Here are some rows, each followed by its group. Groups can overlap.
[-40 -29 1 48 24 10 45 18 25 39 -21 26 8 -15 -51 -29 -30 -39 13 -13 1 -24 13 -3 -8 33 22 -41 18 21 24 26 -15 -47 -2] Ds
[-47 56 -3 -24 51 -35 -53 4 -7 -4 75 41 -21 -17 -9 13 -2 19 10 27 -7 -26 -31 14 9 -15 -4 20 11 27 -85 -39 34 -15 -33] LF
[-35 51 36 -23 -44 -49 25 22 -44 36 10 27 -21 21 17 35 52 19 12 5 28 -20 33 17 -16 -19 3 -11 -32 1 -26 -47 -16 -5 -49] ML
[-34 48 -8 -27 -3 -24 -46 17 -19 4 61 28 -13 -6 6 32 51 13 16 4 28 -11 -20 4 10 -25 -29 -4 3 12 -18 -67 26 -5 -24] LF
[-11 -6 -1 29 -15 25 4 -29 40 23 -12 -65 -10 24 9 -26 35 24 -35 -11 27 22 -5 3 -19 35 -23 8 -1 -8 9 28 -21 20 -7] LF
[2 7 -4 13 43 -5 9 7 -6 -37 -6 -36 -24 -3 -21 -55 -3 7 10 -49 47 6 39 -27 15 1 -42 13 23 14 45 25 -13 -1 43] FG
[1 -41 6 -44 -57 19 1 6 26 67 5 37 25 26 44 79 14 10 5 22 -55 8 -35 25 -2 19 39 -1 -35 -20 -92 -17 11 -67 -71] Az
[-8 7 16 32 -1 -38 47 37 -22 31 11 34 -18 35 -17 -17 25 -29 15 -22 25 11 39 8 -42 17 4 -47 -35 23 1 16 -31 -15 -17] FG
[-54 46 3 -35 -2 -37 -50 33 -30 -10 53 15 -27 -31 19 15 46 20 23 13 19 8 24 23 11 1 -11 2 0 19 -51 -50 30 -7 -14] LF
[2 22 14 -29 -45 30 28 -43 -19 8 -14 -60 -12 58 -6 -13 61 40 -20 -13 11 31 16 -12 -25 40 -38 30 1 -1 -4 -1 -17 10 6] LF
[12 3 -15 4 -41 -19 -16 -24 34 -4 -5 -48 -2 -12 31 -47 -20 45 -26 17 -4 25 15 -62 -29 24 -47 31 16 20 1 26 38 60 62] FG
[-30 17 -7 4 -31 -11 -31 -15 -20 -19 14 -10 12 -65 1 -44 -16 -41 -5 35 -11 48 9 -69 36 28 -22 65 11 26 -19 -18 34 45 51] Ds
[-40 17 1 -17 -6 19 9 3 12 -8 -4 49 -10 -24 29 48 11 15 -28 26 -6 -25 3 50 -14 -57 15 -19 10 -12 -18 -44 20 -10 -32] Sp
[10 1 -15 -8 -7 -79 -47 -25 22 30 32 48 11 4 24 -23 -56 20 39 50 -59 -25 -47 -15 -49 57 23 -13 -21 12 -29 46 30 50 56] YS
[20 22 33 -7 1 -40 8 36 -61 -22 13 43 -13 5 -16 -10 14 13 54 -11 -5 -11 2 54 -39 30 -10 -41 -25 16 -17 10 -16 15 20] YS
[32 13 6 -4 -4 26 35 -12 48 4 -49 -15 -11 12 -2 2 8 -5 -58 -5 72 -39 -16 22 -18 -76 13 -2 -3 -23 47 23 -29 -13 -10] ML
[-44 56 -1 -30 3 13 -32 -16 -30 -25 28 -17 -7 -3 -12 -5 33 7 -22 4 25 30 20 -18 41 -6 -47 47 27 22 -48 -53 27 17 -34] LF
[5 -20 11 -58 -15 -1 -46 8 -51 -12 42 36 22 -8 46 59 -14 -2 51 26 -60 46 -22 30 47 32 19 17 -34 -18 -70 -69 10 -21 -31] Az
[46 19 4 -12 44 8 14 -42 35 -55 -34 -30 -14 18 -18 -44 -10 35 -26 9 31 -54 -34 35 -25 -8 -14 30 19 -16 -6 36 -28 16 56] YS
[3 35 -14 -39 -27 -22 -54 -22 -24 -45 8 -10 -10 -25 42 -9 1 -5 -20 51 26 36 -1 -27 10 -10 -18 38 -15 -4 22 -32 24 81 56] LF
[-33 -36 3 57 12 4 43 4 25 25 -16 31 14 -31 -43 -31 -27 -57 26 -9 -3 -13 24 -22 -3 34 30 -41 -2 19 35 22 -9 -12 5] Ds
[-74 34 -6 12 49 -28 -21 -8 -21 -9 39 31 -10 -45 -38 -11 -29 -14 29 5 -13 -45 11 -17 17 5 5 29 46 58 -54 -23 30 -27 2] Ds
[14 19 7 -8 11 -54 25 34 -39 -7 32 36 -25 8 -9 -25 9 27 63 -40 10 -14 30 4 -36 29 -30 -30 -26 23 9 11 -11 -7 38] FG
[-11 24 -1 4 49 23 7 -40 -20 -65 32 27 -20 -41 -6 2 -23 -59 -46 21 23 3 18 -23 38 -52 13 55 -24 -6 5 -33 -12 41 5] LF
[-36 34 14 -7 10 -28 -31 30 -55 -12 65 40 -14 -45 -5 -6 34 -18 35 13 -5 62 8 31 29 -20 -9 -8 -20 7 -18 -54 9 22 -36] LF
[-78 14 1 27 4 4 25 10 11 -2 -4 44 9 -80 -24 -11 22 -25 -13 25 -7 -28 28 30 -8 -20 17 -2 31 20 -27 -31 24 2 -31] Ds
[14 7 16 19 31 30 -24 19 -26 -48 -10 -35 5 -33 -11 -30 8 -26 -40 -25 34 52 38 -27 48 -56 -12 36 6 2 48 12 -9 10 -46] ML
[39 -26 2 -45 -30 69 -7 -38 23 -6 -51 -12 19 7 15 71 -13 44 -54 22 -15 -23 -30 30 -3 -13 4 22 -5 -32 -39 17 7 6 -7] Az
[-23 -16 6 37 1 3 57 28 28 18 -47 7 2 -23 -32 -31 24 -40 -5 8 23 -34 6 37 -34 13 22 -36 8 6 7 24 -20 -21 21] Ds
[-13 -3 8 19 15 -46 6 37 19 41 5 34 -8 24 -11 -26 -12 15 29 -24 20 -29 -9 7 -48 25 -1 -58 -7 22 25 42 3 -4 -15] FG
[7 -29 -7 56 8 -39 44 23 54 49 17 10 8 9 -15 -39 -3 -27 15 -26 22 1 14 -19 -15 10 -5 -39 -29 -2 51 16 -22 -8 -20] FG
[-50 59 -6 -12 56 -29 -20 -28 -9 -2 48 34 -26 6 -21 -11 -32 30 -17 -9 21 -46 6 -33 1 -31 -24 34 38 40 -19 -31 26 -1 -16] FG
[-61 24 16 10 -13 17 8 -29 16 43 -2 19 -6 1 -6 9 -6 -4 -28 -17 19 -39 -2 4 5 -26 25 -14 24 14 40 -17 0 -25 -48] YS
[18 -27 -7 9 47 4 -8 7 -19 -11 3 9 -7 14 -13 1 -27 2 49 -29 -12 0 -17 40 6 -9 -3 -34 6 0 51 14 -28 -31 28] Sp
[-32 52 9 7 25 -15 10 -12 -48 -25 34 32 -11 -28 -23 -25 3 -1 2 -28 27 13 36 -18 14 -30 -36 3 6 21 41 -47 16 27 -9] FG
[-13 68 13 -50 -2 -6 -28 -6 -24 -30 -5 10 -15 -6 10 15 17 16 -45 19 64 -23 -15 16 4 -78 -20 35 19 6 -11 -47 22 23 -18] ML
[-45 27 18 24 -44 21 35 -22 -16 21 -19 -18 -6 -18 -20 8 32 -28 -49 13 42 -37 13 -37 0 4 7 42 10 19 -7 -38 -18 0 -3] Ds
[10 -36 8 2 -15 -18 -13 30 28 48 -17 -1 10 40 17 14 -10 11 30 1 3 -15 -57 43 -25 22 21 -61 -11 -9 10 35 -12 -27 -5] Sp
[15 1 -3 -64 -23 3 -29 -7 47 30 -38 17 13 55 30 51 13 36 -18 47 0 -48 -85 68 -34 -1 33 -26 5 -26 -61 6 12 -18 -20] Az
[2 -13 -38 7 -31 -60 -58 -9 22 31 61 7 7 7 49 -18 -15 -5 32 44 -25 48 -40 -48 -7 44 -2 -7 -31 2 22 -9 18 36 38] LF
[-53 58 2 1 28 -48 -30 31 -28 -9 49 29 -34 -22 -14 -17 15 19 24 -7 9 1 42 -9 -10 1 -5 -8 26 34 -27 -17 35 1 -37] FG
[-8 -9 -1 12 24 45 -14 0 -16 -47 4 -52 -1 -24 -5 -32 13 -12 -33 -25 15 62 52 -43 60 -10 -11 38 11 -4 33 -9 2 -2 -15] LF
[-33 14 15 -21 11 -7 -30 13 -70 -32 42 23 -19 -23 17 25 -2 -19 45 -14 -19 44 13 9 35 -19 7 -4 -6 11 19 -51 11 -30 21] Sp
[-9 -6 -3 -45 -10 35 -4 -16 16 -9 -8 47 16 -9 36 77 7 7 -34 51 -37 6 -15 59 0 -25 40 -4 -18 -31 -70 -37 17 -21 -56] Az
[-50 -8 11 51 62 -27 -4 9 -40 -30 39 68 -6 -62 -37 -27 -57 -91 26 14 -19 -3 33 -38 39 38 47 7 -18 39 -8 1 -7 14 -3] Ds
[65 6 12 4 61 10 -4 -35 15 -39 -11 -48 -20 41 -16 -28 -37 27 -18 -16 28 -19 -35 6 -9 -14 -27 29 9 -4 18 62 -46 -12 29] ML
[30 -8 19 11 -7 27 30 -10 27 3 -42 -58 -15 39 4 -5 16 7 -49 -33 51 5 38 2 -11 7 -12 3 -14 -18 41 34 -40 -22 -6] ML
[18 -38 -2 0 -6 24 -14 29 -2 4 -40 -19 54 23 -11 1 -6 39 22 -15 -42 -9 -43 35 -4 -17 1 -42 27 -12 36 41 20 11 -35] Sp
[-19 35 -3 -4 -7 -60 -61 2 -43 -33 41 38 11 -36 16 -23 -34 -21 40 53 -63 42 12 -22 9 32 13 6 1 16 -29 -29 41 87 10] YS
[-3 26 2 -24 -25 -82 -65 24 -44 -21 50 39 8 -36 52 -6 -28 -6 46 39 -29 53 13 -25 9 2 -14 8 -31 20 -22 -33 45 62 14] ML
[57 -37 11 -18 34 39 -38 16 -25 -32 -8 26 24 21 -17 42 -11 -3 38 8 -87 23 -40 66 -10 55 32 -17 -17 -17 -67 46 -3 -25 -47] Az
[17 8 1 -12 -13 50 40 -9 28 -4 -47 -14 -13 23 -10 15 36 -14 -58 -10 56 -38 -6 25 -23 -35 -4 -9 -3 -22 30 20 -20 11 9] LF
[-14 15 -7 17 -19 -14 -25 -44 26 -8 -7 -37 8 -35 -19 -54 -33 -28 -26 61 -9 -10 -32 -60 2 31 1 54 16 25 -25 40 22 56 78] Ds
[-69 -13 16 45 -18 -19 24 20 7 41 -16 15 -9 -18 -16 -7 14 -20 9 7 10 -13 28 6 -33 71 33 -40 7 22 -10 6 -2 -16 -10] Ds
[-77 37 24 15 -43 -32 32 9 -31 -3 -14 14 -19 -29 3 -15 50 -24 7 34 18 -20 36 19 -20 40 33 2 5 24 -37 -46 -11 8 2] Ds
[28 -26 6 12 -40 20 57 1 -59 27 -14 24 -4 41 -3 28 27 -59 21 -26 -31 49 24 -12 -9 6 20 -24 -39 3 25 3 -40 -29 17] Sp
[-25 21 16 29 44 16 -13 -4 -50 -40 25 15 -35 -41 -12 -14 -8 -45 -17 -9 2 24 62 -22 28 3 28 21 11 14 25 -31 -11 -15 -15] YS
[22 -20 3 -26 11 71 -14 -29 -7 -35 -13 -4 0 -37 15 62 -16 -10 -56 11 3 11 23 5 45 -19 17 46 -19 -24 -23 -25 -9 -22 -15] Az
[14 9 5 15 8 -68 22 36 -33 -12 23 7 -18 35 -2 -33 15 35 53 -29 24 -16 32 2 -26 43 -36 -20 -23 13 15 -14 -31 9 30] FG
[-42 -8 5 35 -11 -8 -32 46 10 10 -23 -1 13 -33 -11 -28 -7 16 8 21 -13 -21 -13 6 -34 23 28 -31 54 43 -23 30 34 -6 -23] Ds
[-51 50 -3 -17 19 -31 -30 17 -23 1 43 30 -21 -14 2 17 -5 33 32 2 -34 -31 16 15 4 2 9 3 43 12 -60 -55 37 -21 -27] YS
[-17 -3 4 26 -7 -32 21 -29 71 70 25 19 7 43 1 18 -7 34 6 -1 -15 -89 -41 10 -43 28 29 -10 -2 9 -42 -5 -8 -52 -55] YS
[-17 20 0 27 40 5 6 13 -49 -37 53 34 -13 -64 -35 -9 30 -74 20 -3 -28 71 44 -20 58 -17 13 6 -29 -4 4 -31 2 15 -32] LF
[-42 7 -14 26 -13 -7 17 -2 48 72 43 16 -7 13 3 23 32 -1 -14 -4 16 -16 -16 -3 -6 9 5 -22 -18 -14 14 -39 -3 -36 -59] LF
[8 3 7 20 38 24 2 -19 -18 -33 -14 -39 -9 -4 -30 -47 -7 1 2 -43 20 9 5 1 21 1 -35 29 29 14 33 16 -20 -6 28] YS
[-25 -3 -17 29 51 -14 36 24 2 5 57 65 -16 -58 -27 -12 -14 -10 19 -46 -2 13 70 -9 14 -35 -16 -20 -14 12 18 -11 13 -36 -19] FG
[-34 72 11 -19 31 -23 -22 -17 2 -23 32 -4 -26 -21 -22 -29 2 21 -31 5 41 -34 3 -29 14 -24 -26 60 26 32 -47 -14 22 6 -15] FG
[29 26 5 3 30 28 15 -20 -3 -39 0 -30 -22 -12 -15 13 12 -17 -39 -22 47 -4 41 -38 40 -54 -3 43 -1 -22 40 -35 -24 -15 -17] ML
[-20 -3 -4 4 -36 -8 22 7 33 62 15 4 -13 22 19 41 46 24 -5 -9 18 -33 -3 2 -30 13 -5 -33 -19 -4 15 -25 -2 -26 -34] LF
[15 3 -5 -3 6 40 39 -17 46 6 -40 -22 -14 23 -20 -3 21 -20 -66 -2 65 -19 -23 23 -6 -51 12 -5 -4 -33 46 10 -25 1 11] LF
[42 -2 17 -65 21 12 -42 14 -40 -73 2 37 0 -15 26 38 16 -13 23 36 -17 13 -42 84 10 -1 25 -6 -38 -35 -14 -13 -14 -3 16] Az
[-39 -13 14 40 -21 -5 59 12 -32 17 -27 3 -8 0 -37 -20 21 -48 30 -29 -3 -8 55 0 -6 47 19 -20 9 36 5 2 -29 -25 26] Ds
[-26 22 -11 -6 -3 51 32 -64 55 27 18 -26 -15 21 -18 11 33 14 -55 -11 16 -12 -9 -45 -2 -21 -12 49 15 4 -49 16 3 -36 -39] LF
[7 -10 27 36 -34 5 45 1 -47 16 -22 6 -20 23 6 -2 10 -43 -15 -11 4 11 25 -8 -30 43 20 -17 -38 5 41 26 -47 5 30] YS
[46 -35 7 -51 -28 62 -12 -38 26 -9 -66 -29 16 24 27 64 -21 48 -53 27 -10 -13 -32 26 7 -4 18 19 -5 -35 -33 11 -4 0 6] Az
[-6 19 -14 -16 0 -77 -44 4 -55 -8 44 40 18 -9 35 -7 -45 1 57 26 -35 61 19 -23 8 14 -34 -8 -28 6 29 -44 35 53 22] ML
[-57 38 11 -21 11 -11 -43 6 -57 -2 39 25 -11 -9 15 31 -5 3 24 5 -16 22 3 16 22 -22 -8 12 19 29 -42 -69 28 -35 -23] Sp
[2 17 5 -10 27 34 -1 -8 -38 -53 24 -36 -10 -8 -28 -32 24 -14 -5 -22 22 65 24 -6 49 -21 -54 32 2 -5 16 -20 -7 7 23] LF
[7 -35 -2 29 17 39 -10 34 -55 -34 7 23 23 -37 4 8 -34 -69 9 -21 -37 57 16 -36 56 -64 23 1 -2 14 46 -10 7 0 -27] Sp
[-58 23 -3 26 6 27 22 -26 5 49 0 21 -2 2 -13 16 -11 -5 -28 -10 21 -31 -17 -4 -8 -23 4 -7 28 13 13 -33 4 -29 -42] YS
[-25 33 -3 4 12 -44 46 4 65 31 19 36 -28 6 -11 -19 29 18 -8 9 36 -51 -25 24 -64 -56 19 -21 8 6 -31 13 10 -32 -23] FG
[-51 21 6 -24 -60 -28 21 10 -33 43 45 21 -26 16 38 41 60 26 30 -13 -8 -8 42 -8 -6 38 -3 2 -32 8 -35 -54 -2 -21 -35] LF
[39 -15 -6 -12 -46 -60 -68 20 15 -7 -15 -22 35 4 58 -25 -34 44 26 35 -38 23 -15 -14 -24 2 6 -22 -7 1 27 38 39 82 14] ML
[-39 37 6 -38 14 -47 -38 30 -51 -2 38 21 -11 9 27 27 9 25 43 -16 15 -1 18 5 19 -56 -25 0 18 30 -19 -62 24 -30 -19] ML
[-36 30 13 12 -8 2 36 8 21 40 -10 17 -10 3 -30 21 33 12 -1 3 -17 -44 6 31 -43 6 30 -37 17 -4 -33 9 10 -15 -58] YS
[13 -33 -25 -57 -20 17 -19 -5 43 39 -5 22 36 31 30 75 -19 63 -3 26 -61 -35 -26 50 -5 21 6 -6 5 -25 -104 -7 37 -37 -49] Az
[13 18 11 -80 -59 35 -20 -41 -8 8 -39 -42 9 83 21 49 37 50 -34 16 -1 -15 -16 9 -9 59 -9 39 9 -8 -85 -5 6 -10 -15] Az
[-18 24 8 7 10 -9 -43 -3 -35 -18 59 19 5 -26 19 19 18 -2 15 11 -2 8 -6 34 16 6 -16 5 -17 -11 4 -76 0 2 -25] Sp
[61 -63 -26 -48 -58 -12 -68 7 17 11 -24 -13 62 31 56 21 -46 19 26 55 -77 43 -66 -12 13 34 31 -2 -23 -28 -20 34 36 35 12] Az
[32 -37 -14 -57 -6 15 -10 -14 27 -22 -41 14 10 22 45 61 -5 50 -4 40 -36 -29 -27 72 -23 34 29 -24 -21 -44 -38 18 6 -4 18] Az
Which 3 other groups have their centres nearest to the centre of group Az, nearest first?
Sp YS LF
Which 4 groups are nearest to each row below, nearest first, going by the distance to the centre of the group?
[9 -4 4 6 5 -36 1 54 23 -8 -32 -20 1 -1 12 -53 15 37 13 4 24 -3 -19 30 -44 -46 3 -38 23 -1 47 31 8 18 5] ~ ML FG YS Sp
[-80 20 15 38 -22 -30 30 26 -49 39 3 26 -15 -21 -22 -1 36 -42 15 18 13 -10 27 -3 -19 48 22 -19 -9 34 -17 -12 -12 -16 -1] ~ Ds YS FG LF
[-26 -7 -13 11 -34 0 33 9 31 77 27 11 -3 30 14 36 45 9 -17 -3 0 -10 -14 7 -34 13 -3 -26 -15 -12 -2 -27 -1 -33 -46] ~ LF YS Sp FG
[37 -28 -2 1 68 6 12 -16 11 -9 9 23 13 52 -41 8 -53 24 53 -22 -44 -61 -58 49 -14 2 -16 -28 11 0 -10 45 -25 -24 11] ~ YS Sp FG Az
[33 -47 -6 5 14 48 -44 23 -8 -26 3 9 29 -20 33 51 -13 -21 -11 4 -34 16 -12 1 55 -10 45 8 -27 -39 17 -21 -11 -40 -48] ~ Sp Az ML LF
[-2 18 16 -2 -40 37 0 -7 37 -8 -69 -52 16 -7 7 -30 49 26 -64 9 35 -14 -18 16 -20 -32 10 22 33 -3 3 24 10 17 -36] ~ ML LF YS Ds
Which 3 other groups have their centres nearest to the centre of group YS, nearest first?
FG LF Ds
Which 4 groups are nearest to each row below, nearest first, going by the average distance to the group's rows?
[8 -1 10 -53 -10 48 -32 -12 -62 -38 -9 -7 9 4 18 67 -6 -29 -15 10 0 21 -12 5 64 -53 -3 39 -4 -16 -9 -49 2 7 5] ~ Sp Az LF ML
[8 -15 -10 13 20 26 29 -21 -4 -23 15 -12 -2 -43 11 -10 -23 -14 -33 -22 -3 49 79 -59 62 -25 -35 59 -13 -20 21 -26 -11 6 -2] ~ LF ML FG Sp
Which 3 other groups have their centres nearest to the centre of group Ds, nearest first?
YS FG LF
Which 3 groups are nearest to each row below, nearest first, going by the distance to the centre of the group?
[43 17 17 -39 -59 2 40 -24 0 25 -36 -58 -7 61 20 6 49 47 -15 -14 30 -7 -6 -17 -31 -8 -46 34 -2 -9 -22 3 -29 16 19] ~ ML LF YS
Which 4 groups are nearest to each row below, nearest first, going by the distance to the group's nearest row?
[-2 -34 -10 14 -3 0 15 -6 17 44 -21 -1 -11 33 16 26 -22 14 32 -20 -15 -15 -33 24 -30 10 15 -40 14 13 8 18 -11 -37 15] ~ Sp FG LF Ds
[-10 -20 -3 7 7 38 -14 -27 13 -14 -6 -62 -21 1 18 -8 22 45 -31 -16 2 30 31 -11 -10 45 -34 25 14 3 3 23 -4 7 20] ~ LF YS ML FG
Which 3 groups are nearest to each row below, nearest first, going by the average distance to the group's rows?
[-25 31 15 -9 51 -2 -19 -38 -37 -44 26 -16 -22 -20 -18 -21 -35 -9 1 -19 4 -9 19 -43 47 -15 -12 70 25 26 -15 -12 9 -6 26] ~ FG LF Ds
[-58 24 6 28 -15 -3 33 -1 26 7 -32 -8 -13 -33 -27 -20 45 -18 -2 31 4 -37 19 16 -28 7 38 -14 47 10 -25 -16 9 4 -7] ~ Ds YS FG
[55 -32 -5 25 51 -39 13 -4 40 13 22 10 4 44 -32 -23 -32 31 44 -20 -12 -67 -69 36 -35 26 -7 -24 -1 -3 2 43 -28 -30 29] ~ FG YS Sp
[-80 39 13 8 10 -18 -21 13 -33 -4 30 33 1 -45 -27 -14 -3 -11 26 12 5 -9 14 0 11 -1 -6 -7 36 52 -30 -51 36 -14 -17] ~ Ds FG Sp
[-8 5 -14 3 -15 42 18 -48 49 18 -13 -63 -1 30 -10 -25 27 36 -27 -21 16 16 0 -12 -10 28 -38 15 21 -4 16 27 -8 -9 -5] ~ LF FG YS
[-3 22 -11 -18 -9 -71 -52 12 -67 -18 47 34 15 -13 34 -7 -35 -22 66 8 -37 65 21 -34 25 -11 -25 7 -23 19 19 -38 38 49 24] ~ Sp ML FG
[-38 19 15 18 14 -52 -38 21 -36 -3 54 28 3 -17 18 -9 10 7 51 2 -6 2 4 20 18 25 -15 -5 -21 12 0 -68 -7 -13 -10] ~ Sp FG LF
[52 -36 2 -27 -30 18 24 -12 -7 34 -28 9 13 69 19 77 34 -5 -7 6 -18 -20 -1 33 -6 61 36 -18 -60 -47 -25 -2 -54 -30 -16] ~ Az Sp YS
[-15 -2 -7 16 -24 16 28 10 30 29 -38 -24 3 30 -8 -17 6 33 -38 -30 28 -25 6 -26 -23 -29 -1 -30 41 11 54 30 17 4 -28] ~ FG YS Ds
[48 -30 9 -42 17 65 -37 -40 -5 -44 -23 -52 11 29 9 16 -8 9 -3 0 -3 29 -44 18 46 34 -6 35 2 -31 -7 1 -28 -29 21] ~ Az Sp LF
[19 -57 -6 -7 19 28 -25 13 -39 -29 20 48 33 -22 26 55 -19 -67 19 18 -56 61 21 16 67 17 40 -5 -58 -32 -25 -33 -9 -14 -32] ~ Sp Az LF
[-10 4 -5 29 20 -1 18 24 -32 -24 52 49 -8 -60 -16 -5 -3 -76 46 -14 -36 52 41 -25 50 -32 34 -9 -17 -10 16 -33 -3 -23 -12] ~ Sp Ds FG
Group LF spreads out most along one direction. Which 3 other groups' directions of most spread are closest to that one, closest first?
ML Az Sp
Group Sp spreads out most along one direction. Which 3 other groups' directions of most spread are closest to that one, closest first?
LF FG Ds
Which 3 other groups have their centres nearest to the centre of group FG, nearest first?
YS ML LF
Group FG spreads out most along one direction. Which 3 other groups' directions of most spread are closest to that one, closest first?
Ds Sp LF
